In the rows, 128 means zero.
runs of hidden systems:
path 1, Bapon (8 x 20):
[[159  73  64 145 161 177 124 128 173 107 127 127 140 127 105 152 109 165
  155 134]
 [101 124 107  48 123  98 128  95  83 120 193 114 120 135 124  99 127 101
  139 110]
 [116 177 167 168 114  93 153 172 131 144  85 137  80 104 112 101 134  85
  114 142]
 [165  74 126 147 133 169 117 150 214 119 119 130 143 154 132 135 118 157
  145 158]
 [115 108 107  45 100 117 125 102  75 108 155 113 146 153 129 153 150 127
  174 121]
 [133 184 110 164 144 116 161 162  84 140  98 128  80  89 113 111 156  87
  124 116]
 [146  93 131 142 178 149 109 166 217 126 148 127 145 121 130  96 116 133
  108 143]
 [ 82  91 149  55  88  88 108 110 117 109 139 126 150 142 101 160 117 135
  164 140]]
path 2, zuzi (8 x 20):
[[ 96 137 100 112 128 100 139  83  72  93 137 127 140 105  86 132  63 143
  115 103]
 [144 151  97 183 176 129 155 153 151 117 123 131 102  87  98  81  84 111
   94 119]
 [152 128 153 180 163 165 101 118 188 142 136 140 162 144 178 136 121 159
   88 120]
 [119 165 167 163  82 127 127  75  88 144  96 144 128 155 166 178 128 149
  120 115]
 [134 157  99 146 132 134 142 160  44 132  77 123 134  81  99 148 171 134
  132 122]
 [ 99 114 109 107 200 121  92 141 112 119 157 125 187  76 107 127 133 145
  101 104]
 [ 74 124 142 159 136  99 118  76 160 134 147 150 111 113 101 132  51 137
   91 118]
 [171 129 101 209 109 172 155 116 141 144  93 138  96 127 116 115  94 157
  110 142]]
path 3, Moza (8 x 20):
[[118 149 165 101  91 104 125  79  97  90 118 127 167 166 157 171  91 146
  131 108]
 [116 170 103 198 141 126 148 123  93 137  74 146  91  91 102 174 125 125
  131 110]
 [147 119 125 139 173 164 101 168 159 166 136 128 132 122 164 136 212 119
  136 130]
 [ 82  97 169  85  94 108  89  95 120 175 178 132 142 137 130  98 139 139
  100 146]
 [131 107  76 155 124 137 153  96 126 121 143 128 103 107  75  84  53 145
  104 133]
 [187 151 119 130 173 148 145 144 167  68 129 114 159 156 178 128 106 119
  130 103]
 [ 88 158 204 126 105  85 110 115 134 115  94 141 149 147 154 188 124 124
  132 118]
 [111 109  97 186 108 151 129 117 114 173  88 149  81 106  87 172 153 150
  152 144]]
path 4, zuzi (8 x 20):
[[157 118 130 127 165 150 119 185 181 116 103 124 139 138 154 167 188 113
  172 132]
 [ 89 112 129  79 123 120  97  75 119 146 173 133 124 157 159 181 162 121
  165 107]
 [ 95 120 113 114  84 104 146 130  92 168 134 130  61 106  79  93 144 100
  141 152]
 [159  69 112  99 128 152 122 177 154 129 143 110 156 116  96  65 133 148
  119 168]
 [136 125 164  84 106 107 128 101 165  80 157 120 157 177 158 114  69 126
  124 126]
 [149 169 138 152 105 109 176 145 155 103  87 129  66 154 138 144 116  78
  169 129]
 [162 115 103 120 162 168 116 164 147 144 130 119 128 138 162 152 212 117
  169 126]
 [ 76 115 156  67 112 103  91  93 104 162 179 130 135 143 148 138 168 120
  135 121]]
path 5, bobo (8 x 20):
[[136 114  64 167 142 142 160 134 157 121 109 135  62 111  79 138 105 113
  165 135]
 [176  90 121  68 110 156 126 145 147 122 170 103 146 167 155  76 152 128
  142 153]
 [ 90 171 196 108  92  61 137 150 120 120 110 127 116 121 119 105 113  90
  112 136]
 [128 106  81 154 149 133 149 161 158 106  83 133  95 103  73 169 123 123
  180 138]
 [137  76 115  57 129 145 106 129 147 138 188 113 142 158 148 105 169 123
  154 138]
 [ 92 176 176 124 111  71 143 134 125 143 141 134  83 117 126  81 110  73
  101 125]
 [160 109  87 168 139 149 161 166 176 100  86 129  97 114  85 130  97 128
  156 149]
 [139  74 133  47  96 134 112 134 134 116 162 108 164 162 135 110 148 140
  154 154]]
path 6, tafi (8 x 20):
[[135 100 125 117  59 146 125 122  54 149  98 120 154 126  99 127 147 177
  129 161]
 [142 173  96  96 123 100 175 141  62  78 121 108 112 115 109 104 109  90
  144 108]
 [153 136 132 140 157 120 150 147 216  77 127 127 111 151 141 122  75 101
  141 122]
 [ 99  72 135 120 121 141  90  88 184 149 148 143 131 160 138 188 137 154
  162 137]
 [ 86 134 129 123 116 116 111 133  76 189 124 138  99 100 113 146 203 112
  142 133]
 [173 151 139 127 122 133 150 205 110 125 103 107 141 107 123  58 156 113
  104 154]
 [144  99 129  87 120 121 131 133 140  62 126 111 189 139 110 112  65 158
  124 139]
 [ 81 119 100 140 121 102 138  75 135 113 124 144  85 124  86 181  73 122
  162 112]]
path 7, bobo (8 x 20):
[[120 172 102  95 179 116 124 105  73 109 162 121 143 123 162 154 151 101
  134  71]
 [139 170 149 185 173 136 125 113 190 132 131 144 108 150 187 155 123 108
  117  98]
 [137  90 146 173  77 163 117  87 167 165 121 143 120 158 133 131 100 178
  110 162]
 [136 125 116 117  69 139 138 114  33 149 115 118 143 115 101  98 135 163
  107 146]
 [144 173 118 127 177 124 131 177  73  99  97 115 176  88 134 137 162 122
  117 100]
 [102 125 148 137 197 123  86 125 187 111 138 141 172 124 155 183 124 137
  126 101]
 [ 93 110 120 148 115 134 112  38 142 162 174 150  96 149 134 149  89 143
  119 115]
 [180 155  93 161  93 165 166  97  75 147 131 119  92 143 143  85 121 134
  108 128]]
path 8, zeni (8 x 20):
[[160 188 119 181 176 147 144 115 142 121 123 136 108 140 188 152 133 103
  121  84]
 [112 125 154  98 158 123  88 142 126 108 115 126 199 130 154 198 167 147
  147 112]
 [ 93 112 132 151  75 124 118  95  70 154  91 141 135 107  83 158 115 175
  119 145]
 [192 154 101 181 123 173 159 108 106 122 119 121 130 140 152  92  97 152
   90 121]
 [135 165 164  86 160 103 118 128 124  77 153 114 188 145 180 125 111 114
  107  92]
 [ 66 145 148 137 119  79 125  95 121 111  96 146 116 119 104 202  97 123
  151 110]
 [167 119  79 176 115 185 141  89 117 138 105 133 109 152 141 179 138 161
  158 124]
 [156 151 147 103 125 149 112 124  67 145 147 113 183 142 184 109 180 144
   98 114]]
path 9, murug (8 x 20):
[[164 166 147 109 154 130 133 133 147  87 130 117 152 173 203 162 146 102
  150  96]
 [118 132 182 185 139 123 107 171 186 140  71 146 143 114 130 163 137 142
  117 146]
 [118  76  78 167 122 169 115 111 111 175 120 140 117  97  78 135 137 177
  125 149]
 [116 124  92  71 155 132 111 105  75 149 202 115 134 121 143  96 166 113
  121 103]
 [102 196 187 119 137  68 136 132 114 106 130 126 132 120 149 105 100  88
   90 103]
 [128 127 148 167  79 121 145  90 153 105  88 142 120 153 116 160  51 157
  127 139]
 [145  84 100 110  99 164 121 108 141 142 131 129 110 170 144 183 171 141
  194 140]
 [147 161 125 136 175 142 120 181 105 145 114 120 137 105 160 136 213 103
  134 110]]
path 10, Moza (8 x 20):
[[114  99 167 179 145 135 101 149 208 159 119 144 136 112 117 113 110 149
   89 155]
 [140  69 117 123 107 169 103  77 156 128 147 132 165 165 140 156 103 188
  133 140]
 [139 169 113 159 127 140 140  54  77 122 141 135 134 142 162 144  90 145
  100  85]
 [124 174 147 203 190 130 121 147 154 137 103 145 133  94 148 143 127 123
   86 102]
 [101  83 160 141 148 144  74 126 194 163 136 144 152 135 142 172 157 154
  132 142]
 [112  95 112 135  90 153 113  42 113 171 170 140 111 154 132 136 111 165
  118 129]
 [164 162 105 188 152 157 148  99 116 134 142 131 120 120 149  81  87 140
   71 106]
 [132 139 174 156 179 128  99 154 184 107 117 134 190 122 159 141 109 145
   89 117]]
path 11, tafi (8 x 20):
[[123 176  95 123 158 102 158 152  56 100 116 115 123  79  98 106 123 101
  119 101]
 [174 125 113 159 153 146 153 140 200  97 135 124 116 139 131  84  65 121
  110 131]
 [ 98  86 140 104 109 132  95  54 160 140 174 139 136 170 148 161 105 153
  137 126]
 [ 78 169 151 154 118 104 119 113  86 179 112 147  88 111 133 164 174 105
  129 114]
 [197 154 135 154 127 164 145 189 116 135  95 114 142 129 158  90 174 128
  111 144]
 [144 104 112  75 155 131 114 130 115  73 149 108 209 127 128 125  99 160
  124 115]
 [ 75 129 100 162 159 101 131  94 137 123 131 148  97  88  75 155  71 126
  125 106]
 [153 122 114 173  97 166 144 102 160 182 147 139  56 158 146  95 137 120
  124 146]]
path 12, zeni (8 x 20):
[[ 96 149 125 134 140  80 155 131 151  76  97 136  97 115  93 170  76  96
  163 111]
 [144  95  64 122 129 168 130  84 135 130 147 129  97 160 136 182 143 137
  186 115]
 [123 142 150 123 120 144  99 115  84 196 155 129 132 133 173 117 206 129
  105 124]
 [123 154 165 173 151 117 122 189 124 135  73 132 158  77 105 115 137 138
   85 137]
 [146  84  99 113 131 137 133 133 145  72 118 117 172 122  85 122  63 169
  131 140]
 [119 125 127  96  85 118 137  54 120 130 187 128 101 170 146 103  82 121
  122 119]
 [132 191 160 166 138 115 144 130 153 139 116 141  76 148 180 148 150  76
  135 106]
 [137 119 123 111 156 137 113 180 131 106  85 123 163 119 127 192 186 132
  179 128]]
path 13, Mifun (8 x 20):
[[152 143  92 104 125 147 134 110  36  95 118 112 182 125 135 151 133 161
  130 105]
 [154 172  98 136 190 125 153 131 140  65 119 121 133 133 157 163 106 100
  150  80]
 [ 99 140 163 161 144 103 126 106 215 125 134 151  85 148 146 157  89  98
  136 118]
 [ 91 125 162 160  73 118 122  95 125 199 134 148  72 127 117 108 129 128
  104 153]
 [162 124 114 131 105 168 126 130  69 176 148 117 140 121 138  64 168 150
   87 144]
 [170 125 121 111 165 154 115 144 110  89 130 110 217 126 152 120 124 166
  100 114]
 [ 94 142 124 135 176 102 117 112 135  78 108 140 164 110 120 203  91 139
  141  91]
 [ 83 154 117 140 139 102 134  86 137 144 145 147  59 134 135 176 133  83
  164  96]]
path 14, Mifun (8 x 20):
[[172  79 117 126  99 177 123 151 158 135 101 123 136 162 136 156 171 155
  174 165]
 [148  98 103 100  76 130 158 105 112  78 114 116 138 151  93 127  62 155
  151 147]
 [124 161 100 129 152  92 170 161 111  90 119 119  96  87  80  87  87  85
  124 119]
 [108 109 139 116 180 113 110 179 199 146 156 130 109 106 122  98 159  89
  131 138]
 [ 91  80 178  89  80 115  90 141 144 163 122 133 150 139 116 146 166 147
  144 168]
 [146 115  93 110  76 146 146 136  50 128  89 115 133 122  95 148 163 151
  164 145]
 [190 129  66 103 153 151 167 152 131  69 136 103 127 142 131 109 114 111
  165 117]
 [116 127 161 117 144  86 139 158 205  73 118 129 129 132 114 119  67 102
  133 136]]
path 15, murug (8 x 20):
[[ 99 166 183 179 131  96 126 164 162 144  72 147 102 111 127 162 141 105
  127 132]
 [154 102  82 190 116 184 132  92 113 155 112 138 124 121 108 134 108 184
  110 137]
 [114  96 122  61 134 139  89 108 107 157 192 118 157 144 154 122 182 134
  132 123]
 [ 88 195 168 128 141  70 135 155  87 123 105 131 120  92 123 127 138  86
  109 106]
 [140 137 116 177 120 138 145  75 134  97 112 140 136 138 124 146  43 166
  104 113]
 [115  80 136  93 101 140  99  92 170 152 160 135 116 178 155 170 158 134
  174 139]
 [132 177 135 151 133 124 139 168  90 159  92 129  96 107 143 141 202  92
  140 123]
 [160 142 122 172 158 160 121 120 105 118 116 127 188 108 139 113  96 178
   68 113]]
path 16, Bapon (8 x 20):
[[163 118  58 141 180 182 127  94 130 134 168 126 122 139 160 146 148 136
  141  97]
 [ 80 145 156  84 156  93  96 127 100 156 182 125 146 103 139  96 161 105
   93 109]
 [ 95 128 166 183 114 106 122 155 142 144  68 146 125  88  79 138 108 148
  102 155]
 [163  77  88 138 103 170 137  86 151 111 138 126 135 158 115 124  71 175
  133 143]
 [139 168 138  73  98 107 147  95  71 108 163 111 127 166 168 102 125  98
  128 106]
 [139 192 169 183 155 116 138 169 146 132  81 136 111 117 161 146 154  95
  117 115]
 [123  75 115 142 171 164  84 120 190 139 140 139 162 132 136 177 142 166
  140 128]
 [ 81 107 107  81 102 114 110  80  52 151 159 128 133 114  98 136 140 144
  132 121]]

runs to name:
path 17 (2 x 20):
[[157 167  90 193 149 157 150 150  83 139  78 131 113  93 118 145 154 133
  123 118]
 [151  95  94 117 172 162 115  95 186 118 192 123 132 159 161 120 107 134
  131 110]]
 | Mifun
path 18 (2 x 20):
[[149 117  89  88  91 137 146 110  54  84 109 110 162 136 106 147 113 156
  154 125]
 [129 193  99 124 172 108 151 145  68 100 118 119 120  99 134 141 149  86
  137  84]]
 | Moza
path 19 (2 x 20):
[[135  99 116  56  89 109 149 135 121 101 163 106 120 143  99  66 100 109
  141 153]
 [155 126 143 100 124 108 156 172 193  87 135 115 109 151 129  77  99  88
  144 148]]
 | zuzi
path 20 (2 x 20):
[[139 158 138 218 113 136 153 128 148 137  69 147  92 118 117 143  90 135
  112 135]
 [185 112  92 106 106 181 136  90 113 126 157 115 134 184 178 133 150 144
  154 124]]
 | tafi
path 21 (2 x 20):
[[ 71 147 113 147 172 103 117  71 127 142 173 148 101 101 118 141  92 111
  106  85]
 [140 124 126 183 162 146 132 125 224 143 143 144  80 139 145 120 106 109
  124 128]]
 | Moza
path 22 (2 x 20):
[[164  74 125 132 145 167 112 145 206 121 150 121 162 143 134  98 108 158
  113 153]
 [143 157 166 121  80 120 141  73 134 108 137 128 122 194 183 139  89 125
  128 116]]
 | zuzi
path 23 (2 x 20):
[[ 83 117 179 141  87 118  91  89 106 188 138 143 142 121 126 117 128 161
   76 144]
 [150 180 143 158  79 129 154 120  44 136  84 124 128 124 135 117 131 140
  103 127]]
 | tafi
path 24 (2 x 20):
[[121 101 130  84 107 138  98 123  69 126 117 119 199 128 127 168 165 176
  140 133]
 [132 166  76 159 157 130 153 122  52 112 107 126 125  80  95 126 111 132
  109  98]]
 | Bapon
path 25 (2 x 20):
[[166 101 145 105  59 145 145 121 140 139 147 116 119 173 138  60 109 138
  117 170]
 [128 154 158 108  74  90 158 172  76 105  70 117 132 113  94 111 125 117
  134 154]]
 | bobo
path 26 (2 x 20):
[[186 171 153 161  92 140 168 126 131  92  86 124 126 171 169 129  96 129
  127 128]
 [145 134 108 104 158 141 121 101 135  81 137 122 160 163 173 200 132 132
  170  91]]
 | tafi
path 27 (2 x 20):
[[123 115 182  50 100  97 111 167 126 105 135 109 179 144 135 101 145 121
  129 150]
 [ 98 126 142 138 115  89 136 156 124  93  61 135 141  98  69 171  93 140
  148 141]]
 | tafi
path 28 (2 x 20):
[[113 107 107  61  77 101 150 100  94 115 167 114 104 143  97  86  97 113
  145 140]
 [125 170 105 161 152 122 158 115 143 150 153 136  46 126 144 107 129  70
  130 104]]
 | zeni
path 29 (2 x 20):
[[175 178  94 178 176 160 150 135  99 131 129 123 122 106 153  93 134 121
   89  99]
 [125 119 153 138 182 138  92 106 194 125 168 135 170 142 171 132 103 145
   93 108]]
 | Mifun
path 30 (2 x 20):
[[155  79  90 118  70 167 141 112 111 129 102 123 116 158 110 166 145 160
  185 157]
 [158 157 115 111 106 144 141 121  50 161 156 112 119 129 155  68 169 116
  102 124]]
 | zeni
path 31 (2 x 20):
[[112 134 138 182 111 112 143 149 122 142  85 137 112  80  67  93  87 140
   87 152]
 [175 107 106 159 158 172 123 134 148  95 111 123 187 127 132 134  93 182
  107 126]]
 | zuzi
path 32 (2 x 20):
[[116 142  86 184 122 146 145 102  99 175 111 146  57 109 109 156 153 118
  147 122]
 [187 108 112 138 148 184 118 163 136 157 148 115 152 127 155  76 174 146
  102 144]]
 | bobo
path 33 (2 x 20):
[[141 137 155  73 103 104 133 157  82  73  99 106 199 132 124 125 117 145
  128 134]
 [141 171  89 164 164 119 165 125 121  77  91 130 105 114 118 174  93 109
  154  92]]
 | Bapon
path 34 (2 x 20):
[[105 162 140 103 152  86 137 158 150 105 115 129  96 132 140 173 159  67
  181 108]
 [141  92 136 143 151 151 111 196 198 139  99 131 135 122 122 144 174 132
  155 158]]
 | tafi
path 35 (2 x 20):
[[132 172 158 135 124 107 141 164 126  98  62 129 133 136 149 197 159 105
  173 120]
 [103 116  81 108 176 132 111 128 108 130 135 131 125 108 119 194 183 120
  179 102]]
 | zuzi
path 36 (2 x 20):
[[135 162  64 159 173 149 139 102  79 126 122 133 110 107 134 178 146 123
  145  83]
 [104 131 125 140 190 129 101 120 152 166 190 135 122 100 138  81 134 113
   75 106]]
 | Bapon
path 37 (2 x 20):
[[113 147 121 124 147 105 135 101 144  73 107 135 130 148 137 213  96 118
  177  94]
 [128 119  90 167 171 155 122 133 172 157 126 143  80 123 136 176 175 109
  170 117]]
 | tafi
path 38 (2 x 20):
[[ 99  77 159  67 116 122  80 134 125 148 161 120 184 127 121 110 154 155
  112 149]
 [ 77 160 119 112 126  71 145 138  75 115 108 129  98  85  77 139 124  95
  144 116]]
 | murug
path 39 (2 x 20):
[[181 119 105 163 131 176 138  87 159 114 146 127 138 161 157 107  76 164
  103 121]
 [140 173 174 160 141 125 118 103 129 100 109 133 181 145 178 158  92 151
   89 100]]
 | Moza
path 40 (2 x 20):
[[ 87 130 126 197 116 133 118  73 118 179 120 158  94 106 104 148 105 153
   97 124]
 [172 112  98 180 174 190 117 126 166 155 146 131 136 127 157 110 140 154
  101 124]]
 | Moza
path 41 (2 x 20):
[[122 132 113 149 181 110 142 141 180  93 139 129 121  99  98  92  56 114
  102 116]
 [146 117 147 120 135 127 129 128 208  80 117 129 138 178 161 179 102 123
  170 127]]
 | Moza
path 42 (2 x 20):
[[114  90 100 160  91 161 119  60 132 176 137 150  85 149 120 170 129 159
  148 136]
 [128 167 133 100 115 119 134 126  74 167 156 120  96 136 164 103 195  83
  132 116]]
 | tafi
path 43 (2 x 20):
[[ 83  97 121  51 108 104 105  88  98 142 189 122 129 138 118 118 136 122
  140 125]
 [134 147  87 142 129 113 175 114 125 114 145 127  64 113  94  74  71  92
  121 121]]
 | Moza
path 44 (2 x 20):
[[121 126 156  64 102 107 120 143 126 111 124 118 140 164 157 176 177 104
  186 132]
 [132 137  84 155 149 146 136 160  97 150  93 130  94  97 110 168 194 114
  167 123]]
 | Bapon
